rotation ticks, each row followed by its count of ticks:
The counts run from 0 to 952.
[-0.01 -3.38  0.23 -0.07 -0.42 -2.04 -0.16 -0.45  0.67 -1.31 -0.55 -0.01
  0.99  0.38  1.26 -1.09  0.89  2.02 -1.75 -1.14  1.70  2.67 -0.41 -0.35
 -0.34  0.42  0.50 -0.81  0.61 -2.21 -1.48  0.57 -1.08  0.83  1.80  3.49
  1.12  1.35 -0.04] -> 197
[ 1.81 -2.64 -1.87 -2.78  0.68  0.39  0.75  0.73  1.45 -0.69 -0.49  0.87
  1.59  0.42 -0.63 -1.00  0.52  0.57  0.81 -1.65  1.18  2.53  1.20 -1.46
 -0.28  2.23 -0.80 -1.42  0.88  0.13  0.48 -1.96 -1.34 -0.04 -0.08  1.47
  0.00  1.36  0.68] -> 35
[ 0.27  0.12 -0.48  1.07 -0.42 -1.29 -0.28 -3.63  1.41  0.60 -0.86  0.95
  0.40 -0.41  2.13 -0.40  0.41  0.89 -0.24  0.77 -0.91 -0.09  0.30 -2.90
 -0.99  1.34 -2.39  1.06  1.92 -0.17  0.31  0.61 -1.16 -2.00 -1.43 -0.22
 -0.94 -0.89  2.12] -> 172
[ 1.47 -0.51  1.02  0.98 -0.21 -1.70 -1.67 -1.77 -0.16 -1.35 -1.03 -0.29
  0.72  0.18  1.59  1.16  1.24  0.50 -0.22  0.95  1.13  0.67 -1.19 -4.95
  1.08  1.77 -0.36  0.80  0.09  0.64 -0.78  0.13 -0.84 -0.74 -0.17  0.07
  0.57 -1.35  2.44] -> 754
[ 0.34 -3.26 -0.91 -1.69  0.95 -0.84  1.43  1.33  0.82 -0.32 -0.67 -0.01
  0.77 -0.20  1.77 -1.21  2.04  0.53 -1.97 -1.42 -1.23  2.12  0.47  0.07
 -1.46  1.11  1.26 -0.61  0.88  0.59 -0.07 -2.30 -0.41 -0.47  0.01  2.20
  0.67  1.99 -1.73] -> 797
[-1.71 -1.04 -1.30 -0.34 -0.91 -1.99  0.40 -0.81 -0.79  0.60 -2.30  1.78
  0.48  1.97  2.09  0.18 -0.88  1.45  0.06  0.15 -1.63  0.29  0.67 -2.55
 -0.91  3.03 -2.40  0.95  1.38  0.48 -0.82 -1.92  0.44  1.53  0.15 -1.04
  1.12 -0.37  2.40] -> 461
[-1.16 -1.37 -0.16  1.13 -1.12 -2.70 -0.84 -2.09  0.89 -0.58  0.83  1.39
  0.55  0.83  1.45 -0.31 -0.21  2.30  0.24 -1.05 -0.39  0.60 -0.73 -3.02
  0.41  1.53 -1.02 -0.21 -0.94 -0.74 -1.40  3.29 -0.35  1.28  0.94  1.03
 -0.44 -0.32  2.57] -> 182
[ 0.59 -2.20  2.22 -1.45 -0.32 -2.10  0.42  1.57 -0.33 -1.05 -1.02 -0.67
 -0.06  0.55  0.24 -0.25  2.17  0.06  0.82  0.79  0.10  1.60  1.02 -2.71
 -0.13  1.54  1.70  0.61 -0.62  2.92 -0.83 -2.18 -3.07  1.06  0.42  0.28
 -0.73  0.30  0.04] -> 731
[ 1.13 -2.03 -0.18 -0.98  1.34 -0.70  0.26 -2.12  2.41 -2.09  1.73  1.52
  2.67 -1.08  0.76  0.24  1.85 -0.22  0.41 -1.11 -0.01  2.26  0.06 -1.74
  1.52  1.65 -1.32 -1.25 -0.95 -0.58 -0.03  0.82  0.11 -1.17  0.37  1.27
  1.16  1.09  1.37] -> 604
[ 1.13 -1.43 -1.25  0.26  0.90 -0.97 -0.48 -1.26  1.13 -1.64  1.33  1.55
  2.63 -1.51  1.14  0.03  1.29 -0.39 -1.71 -1.70 -0.02  2.20 -0.78 -1.92
  0.97  2.56  0.23 -1.07 -0.23 -1.10 -0.38  0.72  1.29 -0.55 -0.09  1.15
  2.07  0.86  1.47] -> 103
[-0.26 -2.42  0.05 -0.16 -0.34 -1.90 -0.65 -1.66  0.58  0.00  1.99  0.85
  2.60 -0.94  0.48 -0.59  0.78  1.75  2.49  0.42 -1.02  0.83  0.00 -1.75
 -0.81  1.55 -1.19 -2.16 -0.29  0.25 -0.14  2.48 -2.18 -0.58 -0.36 -0.91
 -0.48  0.78  1.64] -> 349
[-1.63 -1.46 -1.89 -0.70  0.36 -2.43 -1.11 -1.03 -0.89  0.67  0.46  0.91
  0.32 -0.34  1.46 -0.07  0.13  2.29  1.00 -0.14 -2.97 -1.19 -0.64 -3.63
 -1.17  1.06 -0.19  0.01  0.71  1.06 -1.41  1.70 -0.68 -0.21 -0.52  0.24
 -0.09  0.87  1.97] -> 940
[-0.19 -3.02 -1.20 -2.63  0.20 -1.48 -0.03  1.36 -1.15  0.10 -2.31 -0.63
 -0.36  0.99  1.05  0.45  1.31  1.54  0.55 -0.37 -0.31  0.31  0.19 -1.58
 -1.33  1.39  1.34  0.56  0.86  1.55 -1.59 -3.03 -1.61  0.77  0.25  1.57
  0.40  1.77  0.23] -> 630
[ 0.33 -0.57 -0.12 -1.15 -0.12  0.01  2.45 -0.74  2.14 -0.30  0.69  0.28
  0.14  1.80  2.53 -1.05  1.68 -0.51  0.19 -1.28 -2.33  1.48  2.05 -0.01
 -0.58  2.93 -1.65  0.33 -0.84  2.02  1.30 -1.73  0.57 -1.16 -0.16 -0.29
 -0.99 -0.61  0.50] -> 311
[ 0.99 -1.32  1.32 -0.18 -0.09 -1.44  1.20  0.27  0.87 -0.63 -0.03 -1.06
 -0.71 -0.02  2.47 -1.32  3.14 -0.15 -2.27 -0.41 -0.34  2.28  0.08 -0.93
 -1.12  0.86  2.25  1.06  0.05  1.27 -0.31 -1.09 -1.56 -1.88  0.09  2.43
 -1.23  0.11 -1.41] -> 402
[ 1.70 -0.44  0.79  0.72 -0.46 -1.19  0.79  0.13 -0.05 -1.14 -1.42 -0.76
  0.73  0.99  1.73  0.14  2.28 -0.51 -2.54 -0.06  1.38  2.79 -0.01 -2.64
  1.18  2.82 -0.67  0.14  0.10  1.30  0.86 -2.08  0.81 -0.51  0.56 -0.16
  0.80 -1.01  0.58] -> 481
[-1.09 -0.69 -2.48 -0.27 -0.14 -1.03  1.39 -0.12  0.94 -0.13 -0.90  2.11
 -0.44  1.95  1.80 -1.77 -0.84  1.19 -1.66 -2.52 -1.87  0.78  0.14 -1.68
 -0.49  2.98 -1.23  0.68  0.33  0.33 -0.08 -0.49  1.74  1.69  0.67  1.09
  0.07  0.03  1.75] -> 289
[ 0.65 -1.18  1.26  0.12 -1.28 -1.96 -0.60  1.30 -1.92 -0.56 -1.73 -0.99
  0.45  1.17  1.35  0.39  1.95 -0.04 -0.10  0.62  0.44  1.87 -0.37 -3.57
  0.15  2.57  2.14  0.45 -0.32  2.24 -1.25 -1.49 -0.92  0.47  0.11 -0.52
  0.94 -0.74  1.18] -> 648
[-0.43 -0.77 -0.14 -1.70 -2.45  0.86  0.83 -0.54  0.97  0.28 -0.77  1.65
  1.31  2.09  1.00 -1.43  0.40 -1.06  2.96 -0.73 -0.19  1.26  2.41 -0.98
 -0.97  3.49 -0.76 -0.12 -0.60 -0.21 -0.01 -2.48 -0.55  0.27 -0.59 -0.14
  0.31 -1.15  2.28] -> 722
[ 0.35 -0.81  0.78 -0.34 -1.19  0.16  2.22 -0.37  2.02 -0.80  0.75  0.55
  1.03  2.12  2.05 -0.99  1.97 -1.25  0.86 -1.06 -0.95  2.19  1.72 -0.16
  0.28  4.06 -1.37  0.03 -1.76  1.19  0.87 -1.57  0.89 -0.41  0.27 -0.48
 -0.12 -0.85  1.39] -> 310
[-1.23 -1.15 -1.72 -1.56 -2.18  0.41  0.52  0.41 -0.13  1.21 -1.74  1.11
 -0.19  2.07  2.25 -1.59  0.82 -0.16  1.72 -1.44 -1.31 -0.33  1.73 -0.48
 -2.49  2.49  1.00  1.29 -0.19 -0.04 -1.18 -2.82 -0.40 -0.05 -0.86  0.89
 -0.49 -0.41  1.46] -> 133
[-0.44 -1.12 -3.46 -2.01 -0.54  0.27  0.05 -0.24  0.32  1.53 -0.06  2.02
  1.14 -0.17  0.37 -2.19 -0.15  0.93  1.87 -1.15 -1.09  0.51  1.40 -1.18
 -2.33  2.34 -0.94 -1.43  1.92 -0.21  0.88 -1.12 -0.92 -0.78 -1.69  0.29
  0.12  1.04  1.52] -> 534
[ 1.96 -0.38 -0.76  0.15  0.36 -1.06  0.79  0.70  0.16 -1.08 -1.27 -1.46
 -0.57  1.49  1.63 -0.10  1.69  0.15 -2.96 -0.42  1.08  2.41 -0.50 -3.16
  0.61  2.76 -1.03  1.00  0.41  1.75  0.57 -2.49  0.98 -0.40  0.59  0.65
 -0.42 -0.87  0.46] -> 480
[ 1.38 -0.93  0.80  0.84 -1.80 -1.37 -0.92  0.32  0.43 -0.98  0.02 -1.84
 -0.76  1.48  2.17 -0.41  2.38  0.67 -0.97 -0.98  2.22  2.21 -0.53 -1.98
  0.14  1.54  1.84  0.60 -1.50 -0.69 -0.81  1.08 -0.80 -0.86  1.70  1.66
 -1.04 -1.45  0.77] -> 492
[ 2.39 -0.52 -1.03  0.43  0.89 -1.52 -0.74 -1.61  0.62 -0.41 -0.31 -0.78
  0.67 -0.70  1.68  0.66  1.82  0.66 -3.00 -0.05  0.85  1.55 -1.38 -4.02
  0.17  1.47 -0.90  0.49  1.46  0.40  0.52 -0.11  0.21 -2.64 -0.68  0.90
  0.05 -0.35  0.94] -> 85
[ 1.92  0.19 -2.02 -0.24 -0.11 -0.61 -1.34 -1.70  0.03  0.89 -1.16  0.06
  0.28 -1.52  1.02 -0.95  0.97  0.72 -0.59  0.21  0.29 -0.18 -0.64 -4.50
 -1.24  0.87  0.18  0.19  2.25  0.31  0.19 -0.42 -1.42 -2.59 -2.49  1.11
 -0.79 -0.41  1.81] -> 257
[-1.08 -2.03 -3.22 -2.31 -1.07  0.36 -0.06 -1.04  0.78  0.46 -0.18  1.90
  1.01  1.91  1.87 -0.78  0.04  1.58  2.49 -1.65 -0.27  0.22  0.94 -0.54
 -1.49  2.20 -1.25 -0.45  0.17 -1.78 -0.36 -0.94 -0.01 -0.86 -0.12  1.27
  0.37  0.79  2.70] -> 617
[ 1.10  0.05 -1.27 -0.96 -1.76  0.68  0.32 -0.81  1.10  1.01  1.32 -0.53
  0.10  2.09  2.34 -0.51  2.14  0.04  2.39 -0.79 -0.65  0.68  1.17 -1.55
 -1.30  2.60 -1.53 -0.09 -1.03  0.95  1.05 -0.50 -0.57 -3.17 -0.82 -0.79
 -2.01 -1.16  1.95] -> 912
[ 0.88 -1.45  2.48  0.73 -1.17 -0.92  0.51  0.01  0.87 -1.06  0.03 -0.88
  0.02  0.16  2.33 -1.60  3.10 -1.01 -1.46 -0.14  0.47  2.31  0.10 -1.12
 -0.53  1.04  3.16  0.94 -0.93  0.45 -0.77 -0.79 -1.35 -1.12  0.40  2.01
 -0.35 -0.63 -1.02] -> 403
[-0.64 -0.52  2.62  1.97 -2.37 -2.00  0.37 -1.03  0.75 -0.46  0.95  0.39
 -0.82  1.30  2.10 -2.01  1.64  0.38 -0.55 -0.36 -0.49  1.55  0.35 -1.91
  0.11  1.81  0.25  0.61 -1.43  0.25 -1.02  2.50 -0.87  0.31  0.86  0.51
 -1.55 -1.92  1.47] -> 577
[ 1.43 -0.83  2.08  1.18 -1.01 -1.86  0.50 -0.27  1.00 -1.07 -0.49 -1.05
 -1.27 -0.06  1.15 -1.90  1.96  0.71 -2.48 -0.32  1.36  2.35 -0.02 -2.44
 -0.64  0.52  1.13  0.85  0.47  0.63 -0.01  0.98 -2.15 -0.08  0.49  1.19
 -2.30 -0.94 -0.24] -> 575
[-1.22 -2.67  1.31 -1.21 -0.42 -1.19  0.94  0.48  0.42 -0.72  0.59  1.94
  2.25 -0.05  1.85 -1.58  1.92 -1.20  0.93 -0.78 -2.71  1.87  1.29  0.57
 -0.56  2.44  1.26 -0.65 -1.06  0.75 -1.30 -1.20 -0.49  1.15  0.22  0.49
  1.47  1.21 -0.44] -> 126
[-1.95 -2.09 -0.06  1.05 -1.38 -2.40  0.90 -1.87  1.28 -0.09  0.23  2.05
  0.91  0.16  1.87 -2.25 -0.24  2.63 -0.43 -0.71 -1.09  1.43  0.62 -0.05
 -1.79  1.15 -1.45 -0.92  0.94 -1.16 -0.57  1.57 -0.87  1.24  0.59  1.07
  0.07  0.34  1.16] -> 867
